Families of rows that turns and mirrors carry onto each other, the same ones carrying the whole set onto itself: the rest of each named row's family, in list order:
7 families of 4 rows:
k_16: [ 13  -2 -26  -8  25  -5   6  11  -9  13 -11  -1  17   9  -2]
k_948: [ 11  -8 -22  -4  25 -12   5   8 -15  17 -15  -2  15   8  -7]
k_631: [ 12  -2 -18  -8  24  -6  10  14 -12   9 -17   1  18  10  -7]
k_700: [ 11  -4 -31 -10  19 -16   6   9 -10  10 -12  -2  14  14  -5]
k_654: [ 13 -22  -9   1   5  13 -19  28  -6   3 -11   8  -9 -33  -5]
k_76: [ 15 -29 -14  11 -19  12 -21  21  -5   0   1  -6  -6  24   1]
k_141: [ 10 -31 -14   6 -24   3 -24  22  -5  -1  -3  -4  -3  22   1]
k_539: [ 19 -29 -10  -1  -4   9 -22  37  -2  -5  -8   2  -9 -23  -6]
k_997: [ 16 -26  -5   2   1  12 -22  34  -2   3  -6   5  -8 -26  -6]
k_474: [  7   7 -19   3   3 -10   3  -7 -14 -24  -9   6   0  -7 -13]
k_659: [ 17 -26 -10   8   3  18 -24  31  -3   0  -2   0  -6 -26  -1]
k_46: [ 20  -2 -22  -4  21  -7  12   9 -12  14 -13  -5  15  10  -6]
k_849: [  9   4 -28   8  -1 -13   6  -7 -10 -15  -5   4  -5  -7 -21]
k_434: [ 10 -31 -14  13 -16  10 -20  27  -8   1   2 -12  -7  22  -5]
k_977: [  0   2 -22   4   2 -14   6  -4 -14 -21  -8   4   0  -9 -20]
k_9: [  5   4 -26   5  -5  -8   4  -8 -15 -21  -7   6   1  -7 -18]
k_412: [ 11 -33 -14  16 -19   5 -20  21  -4  -2  -2  -6  -5  24  -4]
k_142: [ 20 -23  -9   4 -11   9 -25  29   1   2  -3   4 -13 -25  -7]
k_866: [  9 -33  -9  15  -8   9 -23  28  -7  -3  -4  -5   1  24   2]
k_544: [ 10 -32 -17  11 -16   3 -18  12  -4  -2  -3  -9   0  30  -3]
k_500: [ 15   5 -25  -3  21  -8   3   8 -11  15 -14  -5  16  10  -3]
k_824: [  6   0 -19   6  -2  -7  11 -11  -9 -19 -11   3  -2 -10 -17]
k_571: [ 20 -23 -13   1  -5  17 -21  34   5  -2  -4   8  -6 -24  -3]
k_149: [  8   5 -21   5   4   1  11  -5 -17 -19  -7   3   3 -13 -19]
k_349: [  8 -31 -18  13 -15   8 -25  25  -8  -2   4   0   0  25  -2]
k_794: [ 12 -25 -11   3  -1  11 -29  35  -2  -3  -7   5  -6 -24  -4]
k_676: [ 17  -8 -22  -7  24  -4   4  18  -5  16  -8  -2  20  13  -3]
k_33: [  4   1 -24  11 -11  -7   3  -2 -13 -22  -4  12  -4 -11 -19]

Same family as k_33: k_654, k_544, k_676
Same family as k_434: k_539, k_474, k_500
Same family as k_700: k_142, k_866, k_149
Same family as k_46: k_76, k_977, k_794
Same family as k_9: k_16, k_997, k_412

